In the data rows, 128 means zero.
Here are some points:
[158 158 154 158 171 154 162 164 164 173 149 158 154 164 154 149 158 158
 141 141 149 149 162 162 158 164 162]
[141 167 169 158 158 169 167 128 164 154 141 154 154 149 171 175 169 141
 149 158 162 141 167 158 141 162 173]
[182 141 149 169 149 164 196 158 169 162 149 141 164 141 169 141 162 164
 175 154 164 181 128 128 164 162 154]
[141 154 162 171 162 141 154 158 158 149 154 162 175 158 154 128 149 154
 149 167 154 173 171 162 154 164 158]
[171 149 149 175 164 154 158 162 164 167 167 141 162 149 149 162 149 167
 164 149 154 128 164 149 154 180 162]
[149 162 154 162 169 141 158 128 164 158 158 158 149 164 149 158 167 128
 154 158 169 149 158 164 177 162 141]
[179 141 149 195 173 183 141 183 169 158 149 141 175 154 180 167 128 128
 192 141 128 154 164 128 158 164 169]
[141 154 158 158 158 141 167 141 171 158 169 164 141 171 149 164 167 149
 154 173 158 149 158 162 169 158 141]
[154 154 141 154 162 162 128 158 162 158 149 164 149 164 154 164 149 128
 149 158 149 162 149 158 149 141 164]
[154 154 154 149 154 158 169 171 162 162 162 162 149 154 149 154 171 128
 167 154 154 164 164 158 169 158 164]
[186 167 162 154 171 141 158 162 141 194 154 162 141 141 154 180 141 128
 149 190 158 164 154 128 154 128 128]
[141 158 154 164 171 158 167 141 173 154 171 171 141 141 154 158 173 141
 167 164 162 141 171 162 175 149 141]
[164 154 149 154 149 149 169 128 162 180 164 162 141 158 141 171 173 158
 167 154 171 141 167 179 141 167 128]
[167 141 154 181 167 154 158 158 149 158 162 158 128 128 162 141 128 164
 149 141 173 149 158 164 154 181 158]
[149 162 154 162 167 162 169 149 164 158 141 175 158 176 141 149 154 154
 141 164 149 167 169 158 141 158 141]
[154 162 154 162 167 158 128 149 158 164 164 167 149 167 141 176 176 141
 141 162 192 141 164 164 158 154 167]
[149 171 171 176 149 158 141 167 128 167 128 128 169 154 173 141 149 149
 158 162 180 162 149 154 162 164 176]
[167 162 158 164 154 149 128 158 169 158 154 149 158 128 154 149 154 154
 154 158 162 141 141 154 141 141 162]
[169 164 171 158 141 171 158 171 154 149 154 154 158 149 169 154 169 162
 154 164 149 169 158 154 154 154 154]
[154 176 171 154 154 149 167 149 171 141 154 162 173 162 164 149 158 167
 158 162 141 171 141 141 149 158 149]
[162 183 149 164 128 128 154 158 194 154 141 149 154 162 164 189 128 141
 149 141 141 154 169 158 158 167 128]
[149 158 154 175 141 158 128 171 141 164 164 154 173 149 176 141 154 169
 162 149 171 149 141 141 175 176 154]
[158 128 141 128 179 189 149 194 158 179 128 128 158 154 195 173 177 149
 167 141 141 141 154 128 169 128 164]
[149 158 141 149 162 149 164 149 164 149 173 167 149 171 154 154 164 149
 167 177 158 154 173 164 164 167 128]
[167 162 128 167 162 162 154 149 154 158 164 164 158 158 162 158 162 141
 154 162 162 149 164 158 154 158 167]
[141 158 175 141 184 180 162 158 169 169 149 185 158 158 158 162 149 149
 154 128 128 128 141 141 149 149 196]
[154 173 171 158 158 154 167 158 162 149 162 162 167 167 162 154 154 169
 169 167 164 169 169 167 162 158 154]
[158 175 158 162 169 149 158 128 164 154 164 158 141 167 149 169 154 167
 164 162 167 128 164 149 164 164 141]
[169 128 158 162 128 176 182 171 154 141 149 162 149 141 164 164 154 171
 181 141 149 176 141 158 162 149 181]
[171 164 141 158 149 164 162 177 154 141 158 141 162 154 181 158 154 177
 175 141 154 173 128 141 164 154 167]
[167 154 149 149 154 173 154 180 162 141 158 154 149 154 154 154 167 149
 167 154 154 154 154 162 177 158 164]
[162 141 158 141 158 154 164 141 167 141 164 175 141 169 154 162 162 162
 173 149 141 154 173 164 173 141 154]
[158 164 154 154 167 162 149 154 128 158 149 167 167 158 149 154 141 162
 158 149 154 162 154 154 162 162 149]
Here are 27 more points, each followed by its number:
[162 149 158 149 167 149 141 167 149 158 164 164 162 141 149 162 169 154
 128 149 154 162 149 167 154 149 164] 0
[154 176 149 154 162 141 162 141 164 162 176 171 154 167 141 164 162 162
 141 169 164 154 164 171 171 141 149] 1
[149 154 128 162 173 162 149 154 158 164 162 162 164 164 167 171 167 154
 158 141 149 154 158 167 154 171 154] 2
[164 141 154 162 162 164 154 162 162 128 141 162 171 128 162 149 167 180
 164 154 164 175 158 154 167 164 162] 3
[164 141 158 175 167 169 154 162 154 149 162 149 173 149 167 158 158 154
 175 141 141 154 169 154 158 162 149] 4
[154 167 128 158 158 158 162 149 141 162 162 154 141 154 149 169 154 158
 158 175 167 141 158 154 158 141 141] 5
[190 141 149 173 167 154 141 173 158 141 162 141 164 158 182 169 195 177
 169 158 149 180 128 128 164 141 177] 6
[162 154 149 162 164 141 154 149 162 162 162 158 149 164 169 149 164 158
 162 149 154 154 149 149 149 164 162] 7
[158 162 164 141 158 164 141 128 162 158 154 141 162 154 162 154 169 176
 154 158 128 162 154 158 164 162 169] 8
[162 154 141 167 173 164 171 154 141 149 141 154 173 162 162 141 154 175
 158 158 158 175 141 158 154 154 162] 9
[154 164 169 169 164 154 167 162 167 154 162 162 162 154 149 141 154 169
 164 141 158 167 149 154 171 167 169] 10
[158 173 141 164 158 128 162 141 164 141 164 169 149 164 162 158 169 154
 162 173 158 158 154 149 171 158 128] 11
[149 162 128 128 141 154 128 164 180 128 185 173 158 187 154 128 141 190
 141 177 158 154 128 128 175 188 149] 12
[149 154 141 141 149 158 141 164 169 162 171 158 158 171 149 149 171 158
 154 149 154 154 169 173 169 149 158] 13
[167 149 162 154 167 175 154 158 167 158 154 169 158 164 164 167 162 154
 162 149 158 141 154 154 175 154 158] 14
[154 158 192 182 184 128 141 149 149 158 149 149 175 154 149 128 141 177
 141 141 141 158 158 162 164 190 164] 15
[154 162 154 169 175 158 169 149 164 158 141 164 154 169 173 149 167 154
 141 167 149 164 141 154 154 173 158] 16
[141 149 173 180 154 169 149 149 128 154 141 128 181 173 195 128 141 169
 188 162 190 164 167 169 169 154 169] 17
[169 169 171 169 149 171 141 179 128 149 141 149 185 149 184 141 141 182
 141 141 195 141 141 149 149 176 164] 18
[154 158 164 164 158 154 149 167 141 158 149 149 149 154 162 141 128 149
 149 149 171 154 141 164 154 164 169] 19
[164 141 158 154 154 149 173 149 149 167 149 169 164 149 154 164 162 149
 158 154 162 164 158 164 154 167 164] 20
[162 141 158 167 162 154 128 158 154 162 158 162 162 149 149 141 154 149
 154 141 181 173 141 141 149 162 173] 21
[158 164 141 164 164 154 175 141 164 158 171 167 141 164 141 149 162 141
 169 169 141 141 175 158 128 158 149] 22
[164 154 164 141 149 141 149 141 164 128 164 164 128 167 141 162 158 162
 154 164 171 149 162 158 154 158 141] 23
[149 162 158 164 141 162 149 164 141 158 128 154 149 128 154 154 141 169
 141 154 164 162 141 164 167 128 158] 24
[184 149 141 128 141 182 167 162 154 169 164 141 141 149 149 154 179 154
 141 149 169 149 141 191 141 141 154] 25
[179 141 164 162 128 188 176 188 158 162 149 167 158 141 169 167 154 181
 190 141 162 191 158 164 158 128 176] 26
Which three of these numbered points are nearest to each point below, looking only along the 6 directions in which the first points spread most? Their numbers follow each, nearest first.
[164 180 149 154 171 141 171 141 171 149 183 173 169 171 141 149 158 154
 128 169 177 183 162 176 154 175 128] > 11 1 23
[158 169 164 175 149 158 169 162 141 149 158 158 164 162 149 141 154 158
 128 167 154 162 162 167 173 173 158] > 12 16 10
[154 162 162 141 173 154 141 154 171 149 158 154 158 158 154 167 162 149
 167 164 158 141 176 164 162 167 128] > 22 23 5
[154 141 167 158 158 149 141 158 141 141 154 154 175 141 154 149 149 158
 158 158 164 154 149 158 154 149 149] > 24 21 19
[149 158 158 158 149 162 162 149 171 158 158 164 128 164 158 167 154 149
 141 164 158 164 181 141 154 175 158] > 22 7 13
[162 179 128 183 164 167 171 128 128 158 181 149 162 149 167 195 167 149
 149 175 177 164 186 193 141 154 167] > 5 23 1
[149 162 158 149 149 149 164 158 167 164 182 164 128 175 154 176 175 141
 164 176 154 141 171 176 167 164 149] > 22 23 1
[141 167 162 128 141 149 167 171 154 173 158 169 128 154 149 173 173 162
 164 162 158 141 169 169 158 154 154] > 13 23 1
[173 154 158 162 164 192 175 179 149 162 162 141 179 141 164 141 158 195
 194 141 164 186 158 154 177 141 188] > 26 6 3
[149 164 158 149 176 149 173 141 164 149 164 169 149 162 128 149 167 149
 167 173 162 158 158 169 141 141 149] > 1 23 13
[154 162 162 158 162 141 184 141 167 158 154 176 149 173 158 149 175 162
 158 169 149 154 167 169 169 164 128] > 23 11 1
[169 149 158 141 175 169 158 158 158 128 162 149 141 149 169 154 164 173
 162 141 154 167 141 141 149 149 162] > 3 14 8
[141 158 158 154 167 141 171 141 169 167 171 164 162 179 162 164 158 149
 158 167 154 149 162 175 167 158 141] > 22 23 1
[149 171 164 167 158 169 149 158 171 154 141 154 149 154 154 162 154 141
 154 158 162 128 162 164 154 162 158] > 2 7 0
